The rows of X fall into 4 groups, which share some directions, and each row is roughly a mix of its group's hidden directions.
X:
[[ 38  15  35  14   8 -23 -11  37  34 -13]
 [ 11  28  -9  -8 -29  30  -7  18  48 -33]
 [  0 -42  21 -12 -24  37   2  31 -26 -24]
 [ 37   8  36 -21  19   2   5   7 -52 -13]
 [-22 -25 -14   3  -8 -22   1  10  18  65]
 [  9  -2  12  17   4 -42 -24 -24 -41 -37]
 [ 51  -8  25 -10  47  10 -10  26   2   7]
 [-39 -12   3 -24   3  37  -4   5 -50  17]
 [-47   5 -32  23 -19   0  -8  -5  48   1]
 [ -9  10 -29 -11  -5  52 -24 -17  36 -23]
 [ -9  30 -15 -15  16  20  15 -12  33 -54]
 [-21 -13 -30   9  33 -22  -9 -24 -32  42]
 [ -5  27  35  -9   2   1 -31  15  10  57]
 [ 14  47  -4  38 -40   2 -31   6   3  -1]
 [ 14  30  25 -22  53  -8  23 -30  -2   7]
 [ 23  25  18 -45  34  -4   9 -28 -18  25]
 [  8 -20  20   8  32 -19  46  10 -32  30]
 [ 18 -49  31  -5  -8  -5  15  29 -35  20]
 [ -5   1   7  47   2  16 -51 -37  -2   7]
 [  7  19  11 -30 -12 -27 -33 -17  51  17]
 [ 49  21  17 -35   8 -23 -26  -1  21  21]
 [ 19 -40   2 -15  33 -31  24  21  36   0]
 [-46 -20 -33  25 -21   0  -7   7  41   7]
 [  8 -43  38 -21  17  10  -1  11 -16 -44]
 [ -9 -26  17  57  -3  31 -15 -19   1  27]
 [ 16 -36  -8 -20  36  17  15  20 -17 -45]
 [  7 -22  20  13  19 -34  11 -30 -52 -15]
 [-36  17 -29  19  -6  -9 -29 -17  -2 -50]
 [ 15  33   3  26  48 -25   5 -18  27 -21]
 [ 27  39  -1  18  -4 -22 -16  40  31  24]
 [-27 -24   7  29  22  38  37  -7 -31   6]
 [ 16 -21  10  -8 -16   2  39  29  31  45]
 [ 16  19  39   1 -51  24 -26  -5 -22   5]
 [ 18 -14   8 -18  -7   5  29  56  33  20]
 [  2  33 -20   7  16 -31  -1 -46  23  33]
 [  7 -10 -26  -6  17  25  -6  12  -7 -67]
 [ 13 -27  28  -8  24  41 -13  22 -25  36]
 [ -1 -15  19   8  24 -20  -4 -31 -52 -35]
 [  3 -21   2 -18   9  15  55  30  18  35]
 [ 19 -10 -42  -5 -17 -41 -17  28  31  17]
 [-25 -21 -17   3  -3 -20   7   4  31  61]
 [  3 -28 -19 -19  -7 -43 -13  43  14  30]
 [-53  -9  28 -23 -27  -6 -33  17 -12  -7]
 [-15 -55  -7 -10  10 -10  11  39 -12  34]
 [ 16 -28  46 -35  34 -17  18  12  14  -5]
 [ 54 -27  13 -18   2  24  37  11 -14  -5]
 [ 12  37 -10   2  29 -38  15 -46  14  -6]
 [ 18  16  -7  18 -43  -3  21 -12  38  41]
 [ -4  22  49   6  54  -6 -11  -4  13 -18]
 [ 31  26  26  21   8 -15 -23  31  37  24]
 [ -8  12 -34  18 -45 -35  18  -2  17 -31]
 [ 31  45  36   8 -24  -2 -18 -23 -28   1]
 [  1 -29 -42   7 -37  -1   2  49   8   2]
 [ 20  53   7  11   1 -32  -7 -43  14   5]
 [-16 -20   0  -4  -8  30 -56  37 -20  -3]
 [-25 -36 -52  -1  13  -5  -4  16  31  21]
 [-21  27   1  23 -39 -14 -10 -20  32  40]
 [-22 -35  -2   4   1 -22   3  20  -4  62]
 [-30 -11 -41  16  -9  18 -13  10  25 -47]
 [ 34  30  -9 -16 -21 -35 -46  -5  15  -8]
 [ 35 -22  -8  31 -28 -11   1  49  19 -11]
 [-10  27  34  21 -54  -6   4 -17  17  23]
 [-25 -18 -25   1  41  10  10 -36 -29  31]
 [  1  14  -7  -9 -22  23  14  38  49  34]
 [ 15  53 -13   6  23 -35   2 -21  22  26]
 [  5   2 -39  19  51 -19  28  -5  22 -17]
 [-18   3  51  -1  24   3  21  12 -42 -25]
 [  6 -49 -23 -18  38   1   0  32 -27  -4]
 [-10   3 -12  -2  13  34 -34 -36  -5 -50]
 [ 31   1  -8  23 -32 -43 -25   8  22  29]
 [-31 -20   1 -15   2  41 -10  24 -50   9]
 [ 38  13   1 -49  14 -16  33  25 -17   4]
 [-16 -20  -8  11  48  10 -10 -37 -40  16]
 [ 33  -4   1 -29  -2  23  11  24 -20 -54]
 [ 51  11  20   7  11 -20   5  42  32   2]
 [  7 -35 -19  -9  -5  22   0  34 -13 -54]
 [-22  19 -25  21 -19 -28 -17 -22  32 -40]
 [ -1 -38   9  10  35 -21   3 -28 -46  18]
 [ -9 -36 -32  -3 -24 -15  21 -19  -9 -50]
 [ 13  16   0 -24 -24 -36 -29   0  53   2]
 [ -1   8 -33   3   6  46 -42 -11  36  -4]
 [-22 -42 -15  -6  16 -16  -4  36 -19  43]
 [ 12 -12  41   6  -8 -17  -6  12 -50  38]
 [-23   0 -18  47 -23 -11 -27 -13  30 -31]
 [ 13 -13  25  11 -24   0 -22  28 -60  -4]
 [  4  27 -16  28  21 -20  30 -44  -8 -32]
 [  2  10 -49   6   6  11  32 -43 -25 -16]
 [ 32 -21  27  -8  -2  -7  -8  23 -58  16]
 [-11 -19  10  61   3  31 -22 -23 -11  13]
 [  7   7 -25  25  -4 -35 -13  42  44  10]
 [ 11  16   2  -5 -32  -3 -45  16  24 -47]
 [ 30 -40 -31  -8   0 -29  37 -18  20  -9]
 [-11  38  31  -6  20  16 -24  15  -2  51]
 [-17  11   7  12   2  21 -24 -58 -25 -31]
 [-12 -43 -30   9 -35   5  -4  47   7 -10]
 [  0 -11  25  -3  25 -16 -37  20 -36 -42]
 [-14   1 -11 -16  37  -8  32 -22  49  23]
 [-18  20  48   9   5   3 -45  28  15  20]
 [-37 -22  -9  -5 -19  42  -2 -19 -43 -15]
 [ 12  -4   5  29  13 -54 -18  -4 -38  24]
 [-20  12 -21  31 -11 -24 -18 -18  38 -43]
 [  2  11   0  29  14 -53 -22  -6 -41  20]
 [-33 -23  -7  -4  -6  36 -20  34 -43  -5]
 [ 17 -48 -10  -6  15 -10  32 -43   8 -24]
 [ 22  31  36  -5 -27  37  -9  18 -35  -3]
 [ 11 -10  24  25  25  31  15 -30 -32  37]
 [ -2   9  22   7  -5  -6  58  10  -6  49]
 [  3   6   0  -7 -24 -14 -56  11  10 -48]
 [-27  27  24   7   2  27 -31  51 -15   0]
 [-54  -6  17   1 -22   9 -36  26 -14 -23]
 [ 22 -19  23  -1 -11  -4 -16  29 -62   6]
 [ 13 -28 -37   2   0 -14 -36  18 -21  44]
 [  7 -19  50 -46  28  -1  20  -2 -14 -13]
 [ 12  11   1  29   4 -25  47 -41  30   2]
 [  4 -10   6 -16 -25  16  36  27  41  39]
 [ -1 -26  31   4  29 -12  17 -23 -52 -19]
 [ -7  32 -19  14 -25 -13  22   1  18  57]
 [ -1  28   1  38  16 -30 -28 -22 -42  10]
 [-27 -14   2  10 -23  30 -54   1 -29  18]
 [-30  13 -10 -32   2  54   4   5  21 -30]
 [ 60  -1  23 -30  23  -1  21 -16 -14   9]
 [  2  29 -19   1  -9 -43  -6 -21  40 -35]
 [-25 -43  11  28 -26  23  12  23  24  26]
 [ -5 -22  25 -11  31  44  -4  10 -35  32]
 [ 53  -6  13  -9  42   3  14  36  -7  -8]
 [  0  31 -12  22 -17 -24 -55 -21  -8 -23]
 [  4  13   3 -29 -19 -28 -37   3  54   4]
 [ 28  28  -2  18   9 -39 -10  18  46  22]
 [ 16  42  18  19  38 -21   2 -28  14 -30]
 [ 41  -6  11 -34  38  12  19   4 -23 -33]
 [ 29 -51 -20 -26  36   1  12  20 -10   5]
 [-16   5  12   8   3  20 -11 -60 -27 -34]]

In each list below, one row fits none of the groups, and each other row fits one group, some only roughly. Which row is it?
  k75: [  7 -37  30 -28  15  28  27  -9  -3 -39]
  k989: [ -2 -17 -21  25 -41  24 -17  47   7  17]
  k782: [32 11 19  7 59 17 31 11 12  3]
  k982: [  2  21  -3 -49 -12 -38  13   1  44  -1]
  k832: [  0 -13  21 -27  60  -1  34   9 -14  -4]
  k233: [-18   7 -35  -4   2  15 -19 -54  -4 -36]
  k354: [ -1   7   2   4  33  -8 -56  11 -23 -39]
  k456: [ -9  18 -25   1   9  49 -13 -48   2 -25]
  k685: [-26  -2 -10  22 -28  38 -32   5  27 -35]
  k382: [-15   0  -7  -7  38   0 -50  14 -37 -27]
  k686: [  4   9  -9 -37  64   0  21 -15  16  -8]
  k520: [-23 -33 -49   8 -16  -9 -25  28   1  26]
  k685
  k140: [-39 -38 -31   5  10 -13  -2  15  33  31]
  k241: [ 27  26 -12   5  -8 -15  -1 -36  12  57]
  k404: [-17  34 -23  12  -9  21 -14 -14  20 -56]
  k779: [-17 -35  -8  12  -8   0 -16  48  15 -44]
  k12: [ 13 -30   3  22 -33   8 -34  47  21   6]
  k925: [-22 -43  -7 -23 -16  38   4  -7 -28  33]
  k906: [-23 -38  -2   8 -33  14  19  49  24   4]
  k243: [  7  -5  11  -8 -34 -40 -26 -18 -19  46]
  k755: [  0  20 -16   0  -6  22   7 -26  51 -46]
  k663: [ 44   8  35 -21  -8  30  21  32 -21   3]
  k345: [ 14 -34  42   1   8 -24  21 -19 -40 -18]
  k243
  k981: [ -9  25 -44 -11 -15  38 -22  -2  36 -18]
  k453: [ -5  -2   1   1  -7  21  55 -17  13  50]
  k435: [  4  26 -26  31   8 -40 -34  -7 -24  27]
  k93: [  8  -7  11 -18 -11 -22  29  -6  25  62]
  k915: [-30  -6 -21  37 -59  -6  15   0   4  -3]
  k107: [ -3   4  13  24 -29 -16 -32   3 -35  49]
  k392: [ -9   0   2 -20  27  19  38   0  18 -57]
  k715: [-34  12 -22   3 -14  19 -13  22  59   4]
  k449: [-36 -13 -30   8 -37  -4 -18  35   7 -33]
  k521: [  9  -4  -6   4 -31 -26  42   2  21  51]
  k239: [ 25  13  14 -28  32  -5  54 -13 -20  18]
  k642: [ -5  36 -18 -17  11 -37  21 -33  22 -33]
  k715
  k422: [ -3 -15 -31 -33  63  -1  15   6   2  -3]
  k823: [  8   8 -14  36  27 -31  -6   2 -28  49]
  k378: [-19 -44 -52   8  11   0 -19  30  -9  -3]
  k473: [ -2  66  19   7  -2  11  -5 -20  33  13]
  k153: [ 20  52  18 -13   4 -14 -15  27  13  39]
  k650: [-25 -31  -2  -6 -20  14  24  57  21  -5]
  k390: [ -5  -7  -5 -42   2  31 -21  34 -44  15]
  k662: [-29  -5  -2  29 -37  12 -47 -30  -2  14]
  k71: [ 14   5 -16  11  -8  -1  26  18  29  64]
  k410: [  4   0  27 -16  24 -23  16 -60  -2 -25]
  k355: [-17  -2 -18  61  -1   0 -19 -26   4 -34]
  k918: [  3  20   5  22  12  -2 -53 -50 -10   4]
  k473
  k68: [  8 -45  46 -12   5  -7  24 -10 -30 -23]
  k616: [ 11 -15 -28  17 -15 -22 -42   3  -7  51]
  k428: [ -4  11  -3  18 -32 -17  -5 -27  31  55]
  k744: [ 13  23  -8  26 -44  -4 -23 -36  32  14]
  k22: [ 25 -16  18   0   3 -37  27  15 -48  26]
  k537: [  6 -28  27  -4   8 -10  60 -10 -32  11]
  k603: [-34 -22 -57  19 -24  12  -3   0 -11  22]
  k599: [  8  24   6 -57  10 -25  -4 -11  42   4]
  k878: [-19  41 -12  27 -29  -8 -19 -31  32  17]
  k386: [ -9  36  -8   2  -8 -33 -18 -48  33 -15]
  k966: [-17 -24 -20  39 -34  10  12  40   1 -28]
  k53: [  1   8  20 -24  40 -23  24 -49  -5 -19]
  k893: [ 26  14   9 -34   9 -17 -56  16  25  -5]
  k14: [-24 -17  11  -2  30  28  18   0 -19 -56]
  k22
  k899: [ -1 -33  -7 -22  49 -24  36 -16  21   1]
  k466: [-30  17  12   5  10   8 -11 -65 -22  10]
  k598: [ -6  17 -13  25  11 -56  12 -29  -5  34]
  k923: [  3   3  -9  25  -9 -18  73  -8   7  -4]
  k627: [ 22  -4   1  -2 -42   3   5  14  56  31]
  k741: [ 30  14  56 -14  17  -5  37 -17 -11  -4]
  k689: [  3  27 -25  15  -7  -9 -55  22  32  17]
  k688: [  1 -19  -1  49   9  39 -12   7 -44  -5]
  k309: [-25  14   6  29  20  18 -31 -53 -16   7]
  k335: [ -5 -11  68 -22 -16  13 -14 -11 -22   4]
  k598
  k767: [-17 -33  -6  -9 -21   6  22  59  23  -8]
  k721: [  8   6  -6 -18  10  26  22   0  17 -67]
  k131: [-11  -1 -11   2  15 -34  24   6 -12  64]
  k914: [  3  -6 -36 -11   0 -12 -27  48  30  32]
  k734: [-26  12  -4  -4  46  16  -3 -15 -44 -33]
  k385: [-14 -11  -6  -4  26  12  38 -29 -27 -48]
  k26: [ 26  -9   2 -30 -31  36  20  42  20   8]
  k992: [  3  44 -15  14  -5 -27 -23   7  24  47]
  k876: [-26 -44  13 -28 -31  20  -3  -6 -29  29]
  k697: [-31  14  -5  -5  41  17 -39   0 -29 -31]
  k445: [ 42   9  16 -29  50 -13  18  15  16 -10]
  k414: [ 12  10  16 -17  -4  24  27  -8  12 -65]
  k26
  k672: [  2   3   2  -4  -1 -29 -58  15 -15 -43]
  k80: [ 30 -22  21 -39  13   7  50   6  20  -6]
  k836: [ 26   9 -26  27  16  15 -44  26  25  24]
  k247: [ 28  -1  44  -9 -20 -39  11   2 -39  12]
  k628: [ 14  34  12 -12   5   0   6 -47 -15  48]
  k225: [  7 -14  12 -22 -36  -3 -38  20  29 -40]
  k583: [ 31 -15  11 -19  35  -2  -9  16 -58  -1]
  k602: [-10 -10  -5  10  24 -22  29  -1 -24  61]
  k161: [ 36 -36  26 -19  19   6  44  -2  -3 -22]
  k282: [ 42 -12  -1   5 -32 -18  42  -3  25  29]
  k247
  k886: [ 46  -6   4  29 -12  -7 -23  24  33  34]
  k545: [ -9 -30   6  16 -31  26 -47  34   7  13]
  k416: [-41  -4   5  -9 -51   0 -40   8 -22   3]
  k43: [ -5  24 -33   1 -14  23   0  14  46  42]
  k762: [-12 -59 -19   2  -4  -5  10  42  15 -20]
  k547: [-27  23 -45  -1  36  35 -14 -11   6  21]
  k481: [-13  23  21 -10  44  41  -2 -23 -15  29]
  k46: [  8 -37  -9 -20  36  -7  33  -6  35  30]
  k759: [ -3 -26  28 -22   5  -3  59 -17 -25  -9]
  k427: [  5  15  26   2 -22  -8 -18  20  54 -39]
  k427
  k72: [ 13  29   5   9  24  -6 -27 -58 -27   0]
  k536: [  4 -21   2  52  14  39  -6   6 -40  -1]
  k143: [  2   0  -1  -1 -20 -11  56  -1  15  52]
  k230: [ 11 -24 -17 -38  55   4  30  10   8  -9]
  k661: [-25 -59 -13   5 -10  22   7  -5 -18 -35]
  k891: [-17 -51 -35  17  26 -15  14   8  22 -21]
  k730: [  4 -13  18  14 -35  36  -9  38 -28 -32]
  k464: [  2 -44  17 -19  11  33  38 -19  -9 -29]
  k132: [  1  13  22 -13  45 -25  11 -48  -2 -24]
  k613: [ -8  25  -1  10   6 -26 -20 -42  52 -12]
  k284: [  7   6  -2  10 -33 -17  54  -7  20  41]
  k334: [ 24   3   2 -34 -26  14 -19  32  37  33]
  k111: [-54  -4 -14  31   0  25 -21 -21 -15 -28]
  k485: [ 33 -15   6   4 -46 -23   4  14  33  34]
  k70: [-10  33 -15   5   7 -32  -8 -44  39 -23]
  k334
